Each path below is one point turned by a fixed rotation once a step. After each direction that follows a path, write how fast that rotation turns it, in degrees each step (0 if it stays still).
Each turn is a multiple of 5 degrees from 10 to 175, or 0.
Each row of a path follows its step; steps can be skipped.
path 1
step 0: [-29  31 -19   1  -7 -23   9   4 -10  -7   0  24  22   6  29 -17  -3 -11
 -28 -12   9   4   4 -25 -18 -29 -13  17  12  12  16 -14  16]
step 1: [ -2  22  24  -2  -4   4  -1  15 -35 -14 -37 -13 -21  -3  17  -5  13  -9
 -14 -10  11  -1   6  23 -14  22  -4  23  17 -15   8  29 -30]
step 2: [ 13   5  -3 -17 -15  36  21   6  20 -28 -10   0   5  17  21   5  22 -30
  40  13  -8  -5  -6  20 -15  -5  -1 -24  -7  22 -12  -4  -4]
step 3: [ -5  35 -15   0  -2 -12  -6 -14  15  28  31 -25 -21 -14  19  -5   7 -36
   0 -26  20  20 -12  -6  -3   1  16 -13 -11  -5  -3 -26  11]
step 4: [ -6   5  -9  19  33  -2 -23 -30 -14 -15  -1  -8   8  -1  -6 -12  23 -29
  -5 -10   4 -26   8   6  38   7 -27  26 -13  -3  20  15  -1]
step 5: [-12  -9   0 -12  -6  11   3   9  -3 -20 -16  -4 -18 -15  12  25   4   1
  -4  31  -6   7  10  12  -6 -48 -37   8 -42 -16   2 -11   2]
step 6: [ -1  15  -3  -9  21  38   8  14  23   4  -6   1 -35 -10 -17  17  14   0
 -19 -14  17  -2   8 -29 -38   7  17   4  -1  11  11   9  29]
step 7: [  2  27  12   4  -8  -7  -7   6  10 -28   1  12 -11   5  -1   5 -30 -17
  13 -12  28 -20 -26   3  35 -18  -1   8  31  20  21  18  19]
step 8: [-25 -11  21  28 -13  -1   7 -15   0  -8   0 -16  -2 -20   7 -28 -19 -12
  25   7   3  10 -35   5 -37   3 -31   3 -15 -22   6  16  -7]
step 9: [ 14  32 -24  23 -21  16  35 -10   2  -4  13  14  17  12 -17   9  47   8
  -3   5  20  -1  -1  -5 -16   7 -17  16  -6 -12 -17  -2   1]
step 10: [-18  16 -29  -1  -3 -17 -14  26  29  -7 -12  29   6  -8  38 -13  12 -10
 -19 -10  24  16  21  20  10 -20  10   7  10  -3  -3  20  -3]
Speeds:
[-11  -1   8   3  -2   3  -5  -2 -12  -1   0   9  -3  14  -6   4   4   1
  -4   2   0   1  -2   2  -6   4 -16   0  -4  -5   3  -7 -13]	95
[  1   0  -3   0  -2  12  11   2  -4   0  -1  -5   9   0   1  -5 -12  -9
  -7   9   1   4   1  -8   9   4   2   6  -2 -12  11  -1  -6]	95
[ -6   4   5   2  17   8  -1  -3  -3  10   3 -15   0   5  -2   1   1   4
   6   2   6   3   5  -2  -8   0   3   9  11  -6  -8   6  -2]	145
[ -6  -2   2  -9  -3   1   2   2   4  -4 -11   6   5 -12  -3   9  11  -2
 -11   3  -3  -7   7   1  -4  -6   7   9   8  -8  -5  -1  -6]	80
[ -1  -6  -1  -8  13   3 -10  -1  -4  -2  -5   0  -2  -8 -16   9  -5   1
  -3   5   1   7  -6  -6   3  -5  -3   0  -4   4   6  -3  13]	45
path 2
step 0: [ 11 -22 -34 -13  42   8 -15 -20  14   4   8  10  -2   9 -15 -16 -10  21
  -6  17 -12 -12  45   1  29  15  -3  16  19  12   2  18   2]
step 1: [-14  -3  15  26 -12  40  -4  -6  -4 -10  14  -6 -15  17 -10  19  49   8
 -12  17 -14  22  20  23  -5   2 -13   1  11  27 -23   5 -20]
step 2: [ 27 -19   5 -20 -25  -8  26   6  24  -4  31   9  37   2  -9  -5  35 -23
  -7   0   8 -18 -15   7  23   4   3 -10 -11  27  12  -3 -25]
step 3: [  4  -5 -38 -26  -1   6  22  22 -17  13  -7 -16  -2 -21   9  -8  -4  30
  -4  41   2  30 -19  -5   7   7 -11  17  -7  13  14 -36 -13]
step 4: [-26  24   0 -20 -16   8   7   1 -11 -12 -17  19 -36  -7  30  26  29 -22
  -7   1   0   1 -19 -28 -17 -28   4   0 -28 -12   5   8 -19]
step 5: [-16 -25  -7 -20  23   7  -3   9  -6  -9 -18  24   8 -14 -13 -25 -31 -37
 -16 -16  17 -29  -2 -28  27 -27  -1   5  11   1  11  -4   4]
step 6: [-19  -6 -12  -1 -17  -3 -43  14 -12 -14  -7 -21 -33  -6 -18  -6  -7  13
  -1   8  23  17  20  -6  -8 -17 -21   0  38  -1 -32 -12  15]
step 7: [ -6 -11  23   2 -24 -17 -30  15  14  18  33   7 -10   0 -15   2  26  -3
  -8 -31  -9  -8  14 -12   2   3 -15 -40  -2 -27  12  32 -19]
step 8: [  0 -28   1  16  13  -9  14  24 -12  17  21   6  26 -30 -25  23 -21   3
  -4 -11 -24  20 -10  10  11  22   7 -14  34   6  20 -24   8]
step 9: [ 22  12   1  -6 -27 -24  21  -5 -19  -4 -18   6  -8  14  -4  33  31  31
  28  -2  -3  19   1 -24 -33   6  19  -8  13  -4   0 -17  17]
step 10: [ 10  -9  24   5  16  13  25  12   7   4 -18   9  10   9   6 -31 -17   9
  10 -18  -9 -13   1 -42 -25   8  34  -5 -24  -7  21  10 -30]
Speeds:
[ -5   3  -7 -11   1   9  -3  -7  -5   7  11  -2   0   6   3  -4   8  -6
   0  11  -2   0  -4   0  14  -7   5   0  -3   5  -8  -5  -6]	25
[ -2   4  -6   2   1   2  16  13   2  -2   0   0  -5   5   9   0  -1  -1
   4  -1   8  -9  -5  -5  -4   4  -9   3 -11  15  -4  -4  -4]	45
[ 0  3  2 -9  4 -1 15  2  0 -2 -4  4  6  5 -7 -1 -1  6 -8  2  4 14  6  6
 -1  2  9 -7 -3  5 -8 14 -4]	40
[-4  1 -8  9  1  4 -9 13  4 -6  3 -2  2  4  5 -4  1  1 -2 -4 -1 -7 15  3
  9 -7 -3 -3  8  2 -8 13  6]	60
[  6  -4   1   6 -10  -4  -5   3   3  -3  -6   4  15  12  -5 -12   4   2
  -1   3  10   2  -5  -5  -4  -8   4   1   1   2  -8 -11   4]	100
[ -4   7   4  -2  -5 -11   5   1   3  -3   8  -2  -4   9  -2  -7  12 -17
   4   4   2   0   6  -5  -3   3   4   3  -1  -4  12   7   6]	140
path 3
step 0: [ -5   4  -7 -12  -2  -7  11 -29 -32 -20  -6  18 -19  -6 -20 -13 -17  27
 -53  -7 -12  -4   6   8   2  19 -18   3   1  11  -3  -6 -21]
step 1: [ -6  -4  29 -13  16  13  -8 -11 -31   5  24   6 -33 -14 -21 -18  13 -15
 -42  10  -3  -7  -7  -6 -22  10   0 -21  21  -7  -5 -19  15]
step 2: [ -2   0  -6   4  35  -4  23 -10 -22 -21 -15   5  -6  18 -26 -10 -33  -1
 -51  19  -5   2  -6   6  -6  23   2   4  16 -10  11   4  -5]
step 3: [ -2  -6  21 -37 -11   6  16 -23   1 -20   5  11 -34   2 -26 -11   8  -1
 -34   8   2   2  -9  -5 -17  -2  -4 -37  19  -8  22 -14 -14]
step 4: [  6   0   5   2  29 -11   8 -16 -34 -35  17  21  -6   0 -33 -20   1 -15
 -16   7   1   4  15  18   2  27  18  -3  33  10  10   9  -3]
step 5: [-20  -1  18   4  21 -14  28   7   3 -26  -7  18 -24   3 -29   4   3   2
 -21  25   8 -14  -4 -25 -27  -1  -7 -35  15   8  20  -9   7]
step 6: [ -6 -10  -7 -18  25   7  -6 -27 -28 -40  -1  12 -11  15 -42  -6   8  15
  -5 -10   4   8  -5   4  -9  -5  20  -1   9   9  37  16   2]
step 7: [ -2  -5   5   9   9 -23  19 -31 -22 -14   7  35  -9  -6 -22 -11  17  15
  -6  10  21 -11 -13 -37  -7  10  -3 -28  21  28  -6  -9 -11]
step 8: [-28 -14 -12 -10  43 -10  -9   0 -38 -29   5  16 -11  13 -31   7  21  -3
 -22  -8 -14 -17  -4   3 -18 -14   3  -4  -8  21   3  -3   3]
step 9: [  7 -14 -19  -1  33   3   4 -24 -31 -12  -8  -5 -17   0  -9  -4   7  21
 -12  17  30  10 -29 -36 -24   6  -2 -10  15   8  12 -25 -14]
step 10: [ -5  -4 -19 -21  18 -13  -1 -21 -24 -30  10  43   8  17  -7 -15  12   1
 -43  -8   7  -1 -22  11   1 -19   1 -17 -12   7 -12 -11 -10]
Speeds:
[  2  -2  -3  -9  -4   3  -3  -9   6 -12  -6 -15   0   0  -6  -6  -9  11
   9   6  -2   6   2   3  -9  -2  -6   0  -7   1  -1  -7  -3]	115
[ -2  -6   3 -16  -5   7 -12  10  -5   0   6  -7 -15   1  -3   4   9  -3
   1  -8  -6   1   2   1   2  -8   1   1   0   1   9   2   3]	145
[-4  5  0 10  9  9 -5  9 -7 -7 -2  0  0 -8  8 -1  4 -2 -3  9  4  2 13 -4
 -9  1 -5  4 -7 -5  7 -6 10]	100
[  2   5   0  -4 -12  -1   0  -2  -6  -1  -2   1   5   8   1 -11   4  -3
   0 -13  15   2   6   3  -4   1 -10   1  10   5  -4  -4  11]	115
[ -2   2 -12  11   0   6   4  -9   1   0   9  -3 -10   4   8  -7  -9  -6
  -1  -4  -9  -3   3  -1   0  -9   3  -8   3  11   7  -3   3]	0
path 4
step 0: [ 25 -11  14  16 -11  33   1  20  -3   5  -3  -7  -2  16 -14 -19  -3  -8
  -8  22 -31  22  32 -16 -12  18 -11   4  13 -21  -1  13  42]
step 1: [ 32  -3  32  12   5  31  -5  -9 -21  -8   4 -10 -15   5  -1  -7  -5  13
  -9  39 -36  19  21   3  -4  20 -11   3   4 -16   2  31  17]
step 2: [ 19 -25  24  -4  27  14 -21 -17 -26 -10  13 -23 -28   3   7   9 -16  12
  -5  32 -35  -5  -8  15   0  17  -6   3  -3  -9 -11  28  17]
step 3: [  4 -38   4 -26  25   6 -33  -5 -12 -13  12 -22 -24   1  -4   9 -15  -5
 -12  27 -16 -16 -17   5  19  28  10  -3  16  -4 -14   4  33]
step 4: [ -9 -31  -2 -37   8   5 -21   0  10 -21   4  -6  -5 -13 -10  -7 -11  -8
 -27  26  -4   0   4  -6  35  46  21   0  26 -11  -3   1  12]
step 5: [-25 -27   3 -26  10  -5   4  -1  17 -26   3   3  17 -26   4  -5 -19  -1
 -27  21 -17  16  17  -6  29  39  -4   9   6 -29  -3  11 -15]
step 6: [-36 -26   2 -17  14  -2  12   6   7 -23   7  -2  25 -15  26  12 -19   1
 -18   1 -25  23   8  -7   2  25 -39  -4  -1 -33 -18   1   0]
step 7: [-28 -18  -2 -12   5  19   5  27  -5 -16  -1 -11  15   6  21   7  -3  -9
 -20 -19 -27  21   7  -6 -28  29 -27 -26   8 -22 -24 -11  20]
step 8: [  5  -4   1  -2  -6  28   5  28  -1 -15 -13  -6  -6   8  -1   2  12 -24
 -30 -19 -41  21  25   1 -28  25   1 -18  12 -27  -7   0  21]
step 9: [ 35   8  19  -4   0  19  -2   7  -3 -23  -6   7 -11 -10  -6   9  13 -16
 -21 -10 -52  21  29   5 -11   4  -4  -2  10 -29  -1  26  22]
step 10: [ 40  -3  34 -17   9   1 -22  -6 -12 -14  10   5 -10 -21   3   9  12   8
   0   1 -37   9   7   5 -12   2 -13  -7   8 -21 -24  42  25]
Speeds:
[ -2  -1  -1  -3   6   6  -2   6  -1   1  -2  13  -6   6  -3  -6  -2  -4
  16 -12  -6 -10   7   3   9   8   5   0   4  -4   8  -4   2]	80
[ -1   4  -8 -13   2   8   7   9   4   4  -5   8  15  -3   7   7   1   1
  -5  -4 -10  -2  -2  -1 -12  -7   4   1   4   2   4   4  -1]	35
[ -9   4  -5  -5   2   2  -6  -4  -3  -3   5   9   2   1  -9  -4 -14  -1
 -14   2   7 -13   1   0  -1  -3  -7   0   4  -7  -7  -3 -10]	40
[ 12  -3   3  -1  -7  10   3  -7  -2   3  10   3  -7   1 -12   1   5  -4
   3   1  -1  -8   1   5 -15   0  -9   1   1   6   6  12   4]	40
[ -3  11   0  -6  -7   4   5  -3  15   0  -4  -3  -8   6  -8  -7   7   2
  -7  10  -4  -2   8 -10   0   4   8  -7   1   4   1  -8   2]	90
[  3   8   1  -6  -4   7  -4  -5  -5  -2   4   4   5  -1   4   6   4   2
   2   0   5   3  -1  -9  12  -4 -14   0  11   3   3 -10  15]	115
